(in the rows, 128 means zero)
Each path below is one point turned by a fixed rotation once a step. After each direction that follows a path, write how fast that rotation turns it, in degrees a step (0 if it stays still).
Each turn is a multiple of 5 degrees from 10 to 175, or 0.
Each row of a path follows its step; steps can be skipped.
path 1
step 0: [131 124 127 136 127 117 130 135 131 125 124 127 137 131 123 135 125 125
 129 130 123 121 116 127 133 132 134 117 126 125 133 120 124]
step 1: [131 135 132 123 129 133 129 130 132 135 133 136 137 132 124 128 126 129
 132 120 128 123 138 119 126 126 123 137 130 121 140 131 133]
step 2: [132 132 124 132 127 124 119 127 120 127 138 131 134 135 142 125 127 131
 121 127 127 126 122 130 134 131 130 127 125 125 115 135 128]
step 3: [132 123 125 126 134 117 135 128 130 134 122 131 134 128 120 127 123 129
 136 140 137 126 128 129 131 117 127 123 124 127 127 129 137]
step 4: [132 124 129 132 124 129 130 135 130 120 134 143 120 135 126 127 131 124
 126 133 122 120 136 117 125 132 130 132 122 126 129 129 124]
step 5: [123 123 132 131 126 125 113 125 134 132 137 122 135 122 131 133 134 131
 126 123 129 122 125 127 135 119 129 123 120 123 131 125 131]
step 6: [129 132 135 124 129 126 128 123 129 135 125 143 122 130 130 121 126 131
 132 126 138 124 136 140 130 123 124 130 132 128 124 135 126]
step 7: [130 126 117 140 121 123 121 130 120 125 124 125 116 128 128 132 131 123
 133 131 127 130 126 122 128 123 134 127 121 130 121 137 128]
step 8: [120 117 138 125 127 124 132 127 134 128 128 126 130 120 130 124 127 128
 131 134 127 120 130 128 120 116 132 136 123 132 136 122 126]
step 9: [126 137 127 123 126 137 125 130 129 126 129 136 113 127 135 129 129 124
 134 118 125 120 125 131 136 131 127 123 123 126 129 122 120]
step 10: [123 131 133 132 120 116 127 124 123 129 127 117 127 124 123 131 126 131
 133 118 132 128 123 132 131 125 128 129 132 133 132 142 135]
Directions:
[132 126 126 125 129 127 129 126 130 127 127 129 129 129 128 129 126 130
 129 126 132 128 131 129 128 127 126 131 126 131 131 126 125] | 145
[128 125 130 126 127 128 128 122 128 131 126 128 130 128 127 128 128 129
 130 129 127 125 126 126 128 127 128 126 131 130 129 127 130] | 145
path 2
step 0: [130 135 126 121 129 122 126 125 127 126 134 131 128 136 128 135 109 121
 130 129 125 133 131 128 125 124 126 132 124 132 137 123 123]
step 1: [127 136 117 129 132 124 132 129 124 125 126 138 134 130 132 133 129 122
 136 125 132 128 129 127 127 130 121 140 128 127 126 114 123]
step 2: [133 128 125 129 137 119 124 129 134 114 131 125 132 133 127 126 123 129
 126 125 122 135 123 130 130 126 123 131 124 124 121 114 123]
step 3: [126 130 127 131 139 120 128 134 127 119 127 133 124 131 123 123 122 130
 140 141 128 122 126 128 123 138 127 129 127 124 126 122 129]
step 4: [121 127 128 120 127 126 129 131 122 114 125 126 129 127 128 119 116 118
 134 128 131 139 123 131 125 132 128 125 125 128 127 125 132]
step 5: [116 129 128 130 139 134 125 132 122 129 138 138 133 128 128 127 125 122
 127 132 130 139 127 129 128 138 129 132 124 119 130 124 129]
step 6: [122 135 125 120 136 130 134 131 129 122 137 129 129 133 122 122 126 122
 130 121 117 130 124 131 131 124 129 136 118 125 136 127 133]
step 7: [126 134 128 134 137 125 127 138 127 124 125 134 131 132 133 135 123 125
 128 126 125 127 130 127 127 131 137 139 114 133 127 127 138]
step 8: [131 126 126 123 133 120 120 133 129 124 126 138 127 133 128 124 119 126
 129 126 127 136 127 119 124 120 123 132 121 134 140 125 128]
step 9: [135 130 119 123 131 129 133 134 124 125 130 141 130 127 127 137 120 133
 136 134 135 135 125 128 131 127 122 137 123 127 125 121 130]
step 10: [130 124 126 129 130 124 128 128 128 114 130 134 126 122 123 125 129 127
 130 123 124 135 114 127 125 128 125 141 125 128 123 121 120]
Directions:
[129 126 128 128 132 125 127 131 129 127 125 127 127 129 130 126 128 131
 128 126 125 124 130 126 130 129 129 124 126 130 127 128 130] | 80
[128 128 129 129 128 128 131 130 127 129 128 126 129 128 124 127 130 124
 129 128 126 132 130 127 128 131 130 125 127 124 129 131 129] | 45
[126 126 126 129 128 129 128 128 130 126 125 128 129 128 131 129 130 128
 125 127 128 132 128 130 125 129 130 128 126 131 125 129 125] | 130
path 3
step 0: [123 131 123 128 132 126 129 127 124 130 129 134 126 126 137 127 130 128
 120 138 126 127 126 127 134 128 119 136 133 132 126 130 119]
step 1: [128 126 125 125 128 126 126 127 124 129 124 124 134 122 130 115 124 127
 124 133 121 125 118 128 132 122 123 130 130 133 127 119 125]
step 2: [129 127 124 130 124 131 133 132 133 126 129 132 121 132 129 114 131 128
 127 131 128 123 125 132 139 121 125 127 131 126 122 122 128]
step 3: [121 129 125 133 133 127 124 136 134 132 132 128 125 129 131 124 132 126
 121 132 127 133 127 128 135 122 134 128 138 136 123 127 122]
step 4: [133 133 129 129 133 122 129 124 127 128 137 129 128 126 132 123 131 123
 124 133 124 125 122 126 133 122 133 129 121 138 127 124 121]
step 5: [125 129 125 132 133 121 132 133 123 131 131 134 120 132 129 121 121 132
 131 134 126 121 121 123 133 122 122 132 128 134 127 127 129]
step 6: [125 127 128 129 130 128 125 132 121 124 130 122 124 133 124 116 125 126
 129 126 132 131 124 126 128 122 128 126 136 138 124 118 127]
step 7: [127 134 128 132 132 129 132 126 127 117 135 129 116 134 128 124 136 124
 124 133 128 132 123 132 130 125 129 131 129 128 121 124 126]
step 8: [120 131 128 131 133 119 125 125 122 129 128 131 122 126 133 127 126 128
 122 133 125 139 123 130 134 125 122 132 129 135 125 132 122]
step 9: [133 134 128 128 125 126 123 123 122 122 124 131 130 124 125 120 125 127
 127 130 123 128 122 126 133 120 119 129 127 136 124 120 126]
step 10: [122 133 123 133 123 128 129 130 130 126 129 131 121 132 129 124 128 135
 130 130 125 127 127 132 134 119 121 130 133 125 121 117 130]
Directions:
[130 127 131 130 126 130 127 130 129 127 127 128 129 129 125 126 126 129
 130 127 131 127 127 127 132 127 125 125 131 129 129 128 131] | 95
[123 127 126 127 132 126 129 130 129 131 124 129 129 129 128 130 128 130
 129 128 129 131 128 126 131 131 127 127 130 130 128 127 128] | 140
[127 128 126 128 124 127 128 128 134 129 127 130 130 125 127 127 128 128
 129 127 123 129 130 128 130 125 129 127 128 128 126 128 126] | 45
path 4
step 0: [138 134 125 125 117 136 123 136 128 131 120 129 129 129 126 125 125 128
 128 126 119 126 123 136 128 123 120 133 120 128 134 125 123]
step 1: [133 129 132 128 121 119 127 128 127 133 128 135 125 129 127 127 131 124
 118 128 127 121 131 118 122 126 115 142 125 127 127 131 125]
step 2: [117 125 132 132 127 128 124 125 127 122 131 140 130 129 130 124 130 115
 123 134 127 137 129 125 114 123 126 128 129 130 128 130 127]
step 3: [132 130 141 128 128 134 129 124 127 127 126 128 136 128 130 125 122 124
 132 131 121 137 114 136 125 126 127 126 123 137 130 133 126]
step 4: [143 129 128 133 116 130 136 124 128 140 126 123 128 132 129 127 129 120
 128 132 122 126 131 131 132 127 124 132 124 134 133 128 122]
step 5: [133 130 119 126 117 133 122 135 131 125 125 135 128 129 130 127 129 120
 121 127 126 127 138 132 120 123 119 136 125 124 125 123 124]
step 6: [123 130 137 124 132 125 121 126 130 124 123 138 129 123 129 124 122 123
 121 128 130 125 121 122 121 123 116 134 120 131 124 133 126]
step 7: [124 125 138 135 127 127 129 122 125 132 130 133 127 131 127 121 131 120
 128 139 119 135 123 122 127 120 128 124 126 133 139 130 125]
step 8: [137 131 132 130 116 137 127 129 123 130 130 126 137 134 129 129 130 125
 130 130 117 138 125 136 121 130 129 134 127 130 133 125 127]
step 9: [138 130 124 128 117 125 134 126 129 133 125 129 131 127 128 131 125 118
 122 123 132 120 127 134 121 130 120 137 123 134 123 134 125]
step 10: [128 127 126 129 128 125 128 130 134 122 126 139 122 127 132 122 126 114
 121 134 126 129 136 127 127 116 117 125 124 128 124 130 122]
Directions:
[128 132 131 126 128 129 131 125 128 128 127 130 130 128 123 130 129 129
 127 131 130 130 129 129 129 127 131 128 128 129 128 125 127] | 80
[124 125 124 130 126 126 130 127 128 131 128 128 125 129 127 126 130 123
 128 129 129 126 129 128 128 127 130 126 129 129 130 126 126] | 135
[128 128 129 127 128 125 127 125 125 128 132 128 128 133 128 130 128 128
 127 128 127 128 125 128 124 127 129 126 127 126 130 128 132] | 70
[128 127 129 126 130 129 129 127 132 129 130 127 125 123 127 130 130 130
 127 125 125 126 129 128 126 129 130 126 129 129 128 125 130] | 0
[128 126 130 127 128 130 126 125 126 127 129 130 128 126 130 126 126 128
 127 130 128 127 127 130 132 129 127 124 130 128 133 129 127] | 90
[125 128 129 128 132 128 124 127 132 127 129 127 126 129 126 130 127 127
 127 133 129 128 128 130 128 127 126 130 131 129 127 130 129] | 85
